In the data rows, the value 128 means zero.
Each row of this table is followed by its label. One hidden rule gives the labels. It looks at one to three of the table's principal directions, none of them among the few with the most spread.
(146 101 131 115 149 97 99 102 113 120 113 100 147 109 88 134 177 110
 90 118 136 92 102 151 139 200 145 112 129 117 142 109 160 159 125 92
 154 111 118 111 116 156) j882
(119 153 129 129 128 115 109 114 129 114 119 112 122 127 114 137 143 153
 167 104 120 151 110 121 135 142 124 136 145 148 175 146 134 128 126 163
 118 140 146 144 133 134) j680
(149 123 109 140 106 87 125 140 106 101 140 104 102 111 120 119 100 90
 129 130 138 121 122 120 98 141 121 110 117 107 109 126 122 137 137 105
 120 117 134 114 115 143) j680
(139 137 124 145 136 141 118 128 129 122 121 133 125 113 122 114 143 123
 140 127 113 132 123 116 133 155 117 122 125 123 136 123 133 129 125 144
 120 132 142 138 135 122) j882
(135 111 145 122 159 143 110 102 142 132 108 135 149 141 122 128 153 126
 113 140 122 111 131 129 153 123 142 128 134 131 137 116 132 146 118 129
 146 112 119 129 139 123) j941
(97 99 132 118 161 193 146 124 156 179 143 172 175 132 108 125 138 138
 94 143 144 122 163 152 156 98 131 110 92 111 94 71 124 130 137 124
 149 137 134 125 146 124) j680
(104 112 126 127 125 167 148 140 138 146 151 157 139 140 160 123 106 118
 92 151 132 112 157 131 130 99 115 157 106 136 70 135 108 128 112 132
 144 149 113 102 130 83) j975
(134 92 126 129 173 136 86 89 122 116 121 116 150 103 76 123 156 110
 110 116 134 112 120 147 156 155 151 119 123 114 134 87 151 169 117 132
 164 124 131 112 138 137) j680
(135 126 135 129 132 118 106 117 121 107 125 109 113 122 112 118 127 139
 148 111 126 138 120 118 130 121 131 125 138 132 153 141 130 139 128 147
 127 125 136 139 132 129) j941
(151 176 124 176 124 127 119 179 115 115 128 116 91 95 103 104 135 138
 180 111 93 166 111 104 109 169 103 108 143 106 154 154 118 103 144 157
 76 140 168 171 147 131) j941
(130 105 115 93 131 116 131 106 135 117 128 131 121 147 147 126 113 119
 95 124 136 91 164 112 105 84 122 150 128 142 110 130 116 145 111 118
 154 102 110 123 111 125) j882
(117 88 111 160 143 156 119 126 97 117 159 131 128 109 114 120 97 70
 108 138 158 124 139 150 141 108 143 117 86 106 74 83 135 132 126 131
 152 146 124 71 142 108) j882
(160 97 112 148 163 183 127 121 112 132 135 148 147 85 137 104 108 83
 90 142 128 124 170 125 104 127 149 102 103 91 97 60 146 119 133 97
 159 121 141 103 131 110) j882
(133 158 109 116 59 96 170 132 129 102 120 135 102 163 230 144 69 109
 163 135 142 129 129 91 103 98 108 157 130 157 120 164 125 95 129 123
 107 130 108 108 94 109) j941
(123 123 115 116 140 145 133 116 136 143 131 153 167 123 151 138 129 127
 76 138 128 101 155 131 125 161 145 158 131 138 124 114 139 135 114 107
 155 125 112 115 116 102) j941
(79 142 117 116 93 169 178 140 148 164 154 171 161 143 177 145 87 155
 137 130 161 150 147 137 144 105 122 141 99 143 112 116 131 96 146 135
 122 170 127 113 122 101) j941
(95 127 123 134 106 141 150 138 133 146 141 145 141 135 134 136 115 119
 142 139 157 137 112 142 156 126 108 110 85 126 101 112 125 119 147 131
 119 158 134 107 137 128) j680
(120 181 167 142 115 90 111 135 149 129 107 107 99 167 103 143 170 180
 190 145 83 167 82 123 141 117 117 137 175 160 186 192 95 127 117 174
 79 120 138 187 148 151) j680
(107 123 145 126 153 159 122 121 139 167 139 139 171 121 99 134 162 158
 95 140 125 133 136 154 139 155 143 118 119 131 143 108 133 132 131 119
 143 139 140 135 139 125) j680
(153 188 80 151 49 59 164 179 103 94 136 116 87 114 193 138 77 89
 149 131 122 128 115 92 64 196 95 150 138 127 117 174 121 95 137 98
 80 133 128 118 87 124) j680
(141 197 119 124 96 65 112 115 122 92 93 100 113 129 159 160 153 159
 178 98 98 145 80 107 120 209 130 179 193 175 213 193 152 117 111 152
 101 133 123 151 103 133) j941
(113 142 90 124 127 129 136 132 130 126 133 152 136 114 132 133 125 126
 118 107 133 110 139 120 134 167 115 159 127 135 127 122 136 131 120 140
 129 134 121 131 120 119) j680
(106 165 119 144 174 191 119 129 143 145 115 169 159 113 125 139 139 171
 156 101 106 162 143 126 163 136 149 165 163 141 174 117 142 106 122 183
 126 152 138 157 160 100) j941
(139 158 130 128 55 69 173 171 132 123 127 123 82 161 181 134 91 113
 149 167 120 130 105 108 91 104 92 129 131 134 94 182 86 109 137 97
 83 114 111 136 107 143) j941
(152 142 104 128 97 114 153 144 117 119 135 134 129 111 189 132 84 103
 101 143 123 120 147 112 79 157 134 152 138 125 108 137 132 113 126 83
 132 126 116 107 96 105) j975
(121 116 149 129 144 138 117 129 138 144 122 123 146 132 97 123 168 136
 120 129 133 117 112 141 156 155 119 103 111 119 131 124 132 139 136 128
 126 134 138 131 141 136) j882
(119 100 109 116 142 136 136 117 131 139 122 153 148 126 128 137 151 92
 83 138 138 82 120 151 160 158 125 147 112 124 79 100 141 148 109 110
 155 125 92 97 122 130) j975
(158 73 129 132 130 142 117 96 120 121 149 139 146 124 161 101 119 75
 30 191 125 69 168 121 106 141 146 139 99 130 78 104 129 164 91 84
 175 97 98 86 103 79) j680
(150 53 121 113 162 126 86 77 118 83 137 116 115 128 109 98 99 88
 89 126 143 82 163 119 136 63 158 146 126 120 97 102 129 191 94 137
 181 87 97 102 123 108) j941
(116 146 158 122 124 99 113 138 135 137 123 101 125 133 91 136 161 172
 142 123 114 144 93 140 134 151 122 124 148 140 160 172 114 140 133 133
 112 136 137 156 137 147) j975
(99 111 124 167 149 153 123 148 142 140 133 148 120 132 63 119 142 94
 167 143 137 136 94 155 198 103 103 100 90 90 70 90 106 149 134 172
 107 147 137 122 174 149) j882
(159 154 138 126 85 72 133 138 129 108 115 95 123 135 168 140 103 122
 143 142 121 136 114 109 87 157 132 125 152 126 148 167 124 124 141 88
 109 121 136 125 100 131) j975
(129 163 145 157 143 145 119 148 127 156 126 129 140 111 96 129 180 162
 134 134 96 155 110 141 132 189 133 112 143 127 171 131 136 106 133 137
 103 136 151 162 145 135) j680
(114 157 94 150 90 115 146 138 127 97 133 139 97 153 181 142 85 93
 177 127 132 136 125 108 134 104 108 174 131 146 103 151 119 109 110 174
 103 148 117 103 121 102) j882
(151 47 125 112 187 179 105 99 118 139 144 142 155 83 78 84 150 110
 44 121 140 81 168 146 138 135 153 101 96 91 93 55 157 170 118 100
 187 101 116 116 127 124) j941
(124 128 95 164 170 151 95 122 109 109 124 130 144 84 87 132 146 93
 144 96 131 132 112 144 165 190 140 137 126 106 130 88 161 137 122 161
 139 157 143 101 148 122) j941
(99 107 159 160 212 183 75 106 140 148 126 131 163 132 51 138 176 136
 125 142 108 147 127 170 186 101 166 136 142 122 132 101 117 154 105 179
 154 144 140 123 186 115) j941
(138 76 144 113 118 141 134 95 121 139 146 137 150 140 163 115 126 104
 46 177 145 83 153 135 119 124 146 120 91 141 97 104 139 144 111 79
 168 104 96 90 103 101) j680
(107 171 131 136 182 170 108 130 150 145 112 152 150 126 104 142 153 187
 153 101 92 161 147 122 145 123 144 167 180 147 188 141 120 115 118 184
 123 139 146 178 164 113) j941
(150 99 112 124 153 132 100 102 121 103 128 117 136 93 99 105 113 112
 123 105 141 120 147 115 121 134 140 106 117 104 138 88 145 158 135 123
 153 116 148 126 126 132) j680
(139 131 170 115 134 133 114 113 156 147 114 115 154 139 113 120 160 175
 135 136 113 142 125 125 133 138 137 102 140 129 174 137 130 140 138 123
 123 120 151 162 129 133) j975
(98 85 135 123 143 184 145 127 132 161 160 154 155 133 137 125 110 117
 78 153 149 120 162 155 136 79 136 128 88 124 66 98 119 128 124 116
 163 149 117 88 136 98) j975
(102 161 134 145 86 106 157 172 128 144 134 123 112 143 125 144 130 135
 172 134 138 154 84 142 143 143 98 107 113 125 120 154 114 100 155 133
 80 157 138 131 136 151) j882
(145 149 132 125 135 125 119 115 139 134 103 127 143 114 107 130 165 161
 161 106 115 146 104 131 150 177 143 113 153 121 186 111 161 126 136 137
 112 119 139 164 124 157) j941
(123 137 144 89 128 97 122 117 126 140 110 97 147 115 101 148 166 176
 133 88 138 137 96 147 126 177 133 108 143 137 183 141 153 128 152 102
 134 136 139 145 116 171) j941
(102 115 125 154 140 188 152 150 138 169 155 167 162 121 124 128 106 111
 114 161 144 144 150 153 146 106 133 106 87 100 78 77 118 113 145 120
 131 154 140 105 151 112) j882
(149 180 158 139 114 79 102 141 117 115 103 75 111 116 101 137 170 173
 181 105 100 169 75 121 111 194 125 103 167 136 214 181 136 113 149 132
 89 135 164 169 130 160) j882
(125 102 121 119 167 170 117 119 125 150 148 140 168 94 105 118 143 139
 65 116 131 111 167 145 120 162 151 133 121 117 125 94 148 139 122 111
 166 132 132 121 125 109) j882
(121 164 146 107 118 147 157 146 141 145 118 138 107 152 162 130 115 188
 169 106 115 168 149 103 100 57 113 124 149 150 165 161 111 77 146 146
 102 129 143 175 134 134) j882
(148 131 122 88 110 83 115 83 116 100 109 104 130 125 158 141 142 145
 112 103 129 106 118 116 109 171 146 156 158 166 181 149 165 140 110 110
 151 107 105 126 86 134) j882
(169 157 116 122 112 75 116 112 109 77 100 103 76 138 165 131 118 122
 158 112 101 127 124 87 87 114 131 157 178 155 171 168 130 116 107 138
 116 90 114 149 107 137) j680
(127 154 120 130 147 119 110 121 140 111 96 127 116 129 104 135 147 141
 187 96 115 144 104 115 156 128 117 135 154 131 164 134 129 132 129 173
 111 128 141 158 148 150) j882
(112 94 154 123 198 183 96 88 140 166 116 146 185 121 70 134 208 154
 89 125 124 114 120 176 196 162 169 122 130 128 153 78 166 149 112 142
 165 127 117 128 152 132) j941
(138 103 128 87 146 108 90 63 122 101 117 106 146 123 133 133 150 142
 86 104 129 94 139 124 122 153 158 167 153 164 169 136 160 167 93 125
 180 110 106 116 99 114) j882
(165 121 129 113 129 60 97 102 104 95 111 82 111 116 114 138 149 113
 102 126 112 105 107 130 93 168 151 138 165 136 154 147 140 154 109 91
 147 92 111 124 102 156) j882
(131 114 146 123 135 119 122 135 130 142 124 107 150 118 88 131 147 137
 130 117 145 132 106 153 145 158 140 88 121 98 138 112 143 137 155 103
 126 133 142 127 131 157) j975
(116 170 112 163 83 112 152 192 123 118 152 133 86 135 155 124 88 120
 155 137 114 142 122 109 109 128 91 159 133 130 93 187 90 106 126 153
 80 153 129 132 131 100) j975
(134 154 130 124 71 63 152 147 127 103 114 105 80 175 171 146 110 110
 172 135 129 126 96 113 115 100 101 139 142 143 117 183 107 111 128 128
 89 118 110 123 109 146) j975
(78 98 136 121 126 144 148 127 131 162 160 141 149 160 129 155 120 115
 86 161 153 117 138 175 145 80 140 145 101 139 69 117 110 129 117 117
 152 146 101 81 133 119) j882
(163 143 159 124 131 103 99 120 127 117 96 94 113 112 94 111 190 168
 158 104 98 139 79 121 139 190 125 103 159 129 193 157 152 138 130 137
 108 115 141 175 124 157) j975
(106 105 130 121 155 139 115 106 138 144 129 127 171 131 94 146 142 124
 118 122 155 123 128 159 161 135 149 114 113 115 130 89 142 145 138 123
 150 138 136 105 138 140) j680
(118 102 144 132 192 185 104 124 132 166 143 139 171 98 60 116 172 161
 83 117 121 130 153 161 147 151 159 110 126 107 143 85 144 140 129 129
 154 131 143 145 152 127) j941
(101 150 125 162 73 116 169 182 136 141 154 144 102 160 154 134 87 100
 155 178 134 143 111 131 130 94 90 125 97 121 63 154 80 109 138 133
 82 150 126 113 137 120) j882
Here are more rows. What is the label of each one?
(115 59 134 79 189 171 95 52 126 136 136 136 176 122 105 124 152 150
 52 103 153 88 174 150 150 105 179 146 123 150 148 79 168 165 101 125
 209 109 101 108 121 111) j882
(146 93 135 102 146 133 123 117 130 138 132 124 137 116 104 106 144 139
 85 118 133 101 151 130 117 130 135 108 121 111 126 107 138 147 130 100
 149 102 124 140 116 139) j941
(110 136 134 139 87 98 155 155 139 127 128 127 109 175 157 150 106 96
 156 160 139 126 99 138 148 94 108 139 121 128 76 159 99 123 128 131
 100 140 107 100 129 129) j975
(108 90 149 122 181 184 105 106 129 166 149 139 179 113 86 126 170 156
 60 130 128 116 153 170 152 145 169 135 124 130 132 96 148 145 111 126
 173 136 120 118 139 107) j941
(135 131 109 154 93 110 151 166 109 109 135 125 90 123 144 120 87 79
 162 132 146 135 107 120 123 115 100 104 100 102 81 128 117 110 149 121
 99 139 130 105 130 138) j975
(117 161 130 116 98 138 168 162 131 148 139 145 114 141 170 130 105 171
 136 119 123 148 148 113 99 102 115 140 140 146 140 163 116 84 140 128
 102 134 125 156 119 118) j941
(139 56 134 103 155 139 111 100 113 136 158 121 156 114 118 109 137 101
 6 152 142 63 175 145 99 139 150 130 99 124 82 103 134 168 104 71
 194 104 104 87 106 103) j882
(106 140 137 135 128 123 130 152 136 159 131 123 152 113 86 137 160 138
 121 138 130 135 98 151 136 185 103 96 103 113 122 128 115 133 153 108
 117 155 156 132 143 152) j882
(133 194 134 137 87 109 149 158 140 120 112 131 90 150 177 133 115 161
 188 131 92 164 114 91 103 114 98 151 163 157 159 194 102 91 127 157
 78 134 137 170 126 120) j941
(130 94 153 89 153 139 129 94 152 141 115 140 122 167 121 117 140 149
 110 142 125 109 156 121 132 32 131 117 128 141 126 115 107 144 117 128
 148 82 110 156 135 147) j680
(129 111 140 126 120 102 128 152 118 136 138 101 134 117 102 130 133 116
 104 132 142 116 108 152 122 161 125 105 115 104 102 139 123 141 145 88
 129 137 130 108 124 144) j975
(128 89 178 119 184 164 90 93 137 154 131 121 157 137 86 120 178 162
 72 152 104 120 147 156 140 104 171 130 146 140 145 122 126 156 101 129
 168 108 119 138 145 115) j941
(117 94 145 120 152 192 144 129 145 167 145 170 157 135 145 113 121 134
 68 166 125 112 170 138 134 82 137 134 107 127 80 106 112 131 117 112
 158 126 110 121 140 93) j975
(123 66 119 144 178 179 101 96 110 121 151 144 149 112 110 114 112 81
 78 142 148 105 161 149 153 93 166 135 101 114 84 68 141 154 106 135
 181 125 110 78 145 94) j941
(132 116 193 110 101 118 152 144 163 169 117 119 130 175 124 120 154 160
 135 174 124 135 100 142 144 88 115 75 116 118 115 150 101 131 150 97
 101 112 126 155 131 157) j975
(128 149 114 130 101 127 154 150 128 133 135 141 128 122 158 129 106 134
 135 123 132 136 131 120 117 149 122 136 129 127 128 136 134 107 138 120
 111 138 127 131 114 119) j941
(95 144 175 97 86 117 172 142 175 175 121 143 141 204 164 149 140 174
 135 170 132 128 116 133 147 79 103 123 121 157 122 172 91 115 139 117
 99 126 114 150 126 136) j941
(141 102 121 128 175 174 107 94 132 121 102 156 154 116 128 117 149 113
 119 114 129 106 135 125 177 140 149 138 130 122 134 85 163 143 113 148
 156 118 112 120 140 111) j975
(145 56 142 139 169 170 105 117 115 137 143 127 135 94 69 84 154 97
 84 137 139 104 130 153 155 130 136 76 82 83 81 69 145 162 129 114
 159 120 129 109 142 133) j975
(103 98 99 108 141 186 159 121 133 133 149 178 128 143 178 120 64 109
 101 127 154 112 199 111 118 20 122 155 99 137 71 97 110 113 120 140
 161 129 109 104 133 90) j882
(145 79 171 71 134 102 101 72 106 132 138 86 157 120 121 128 148 174
 43 127 143 104 140 150 95 141 188 120 143 159 182 136 160 156 122 62
 188 94 101 121 92 132) j941
(132 129 112 149 133 186 148 144 122 126 143 163 123 121 182 111 72 108
 127 136 129 141 178 102 108 75 129 140 115 123 98 112 120 95 129 140
 132 139 131 113 137 79) j975
(96 132 168 152 155 150 118 154 154 164 124 125 130 150 51 128 176 154
 175 138 119 162 92 159 182 98 107 82 113 105 122 127 97 131 148 168
 95 149 160 157 180 161) j882
(169 89 146 99 123 75 109 106 104 102 126 77 118 124 131 123 118 109
 80 132 138 99 133 128 80 125 155 112 139 123 131 140 135 153 128 63
 161 91 113 106 97 143) j975
(130 131 83 147 74 97 155 160 103 78 146 134 66 141 196 121 48 56
 143 136 143 106 134 95 105 87 92 172 113 133 51 165 101 119 112 140
 112 135 96 84 112 94) j975
(99 190 149 106 55 98 190 168 154 158 119 142 109 185 190 155 114 185
 178 140 129 158 103 113 120 97 89 131 137 166 150 195 98 76 154 126
 69 138 121 167 119 144) j882
(138 96 113 164 200 189 91 104 112 132 137 147 164 80 83 116 143 92
 87 137 119 125 156 150 142 151 169 122 118 99 116 52 151 144 113 132
 170 129 140 104 154 109) j680
(124 131 121 141 119 126 132 154 122 128 136 120 137 112 122 130 117 115
 135 116 143 132 115 138 135 165 123 119 117 106 113 129 135 125 146 120
 119 154 139 108 129 124) j975
(117 59 122 88 177 165 118 79 133 125 139 148 138 146 134 117 99 108
 60 135 148 84 199 124 118 18 146 150 111 140 82 92 111 160 101 122
 198 98 100 102 132 106) j882
(154 158 156 125 101 74 108 124 131 106 113 83 116 145 142 133 141 154
 146 134 103 137 110 107 97 157 131 134 166 148 183 190 121 134 124 122
 108 116 140 150 110 127) j941
(113 141 125 135 110 150 161 168 126 158 154 146 133 124 145 127 113 142
 109 134 132 137 146 135 109 135 119 126 114 123 108 134 121 96 142 112
 113 146 131 129 125 114) j941
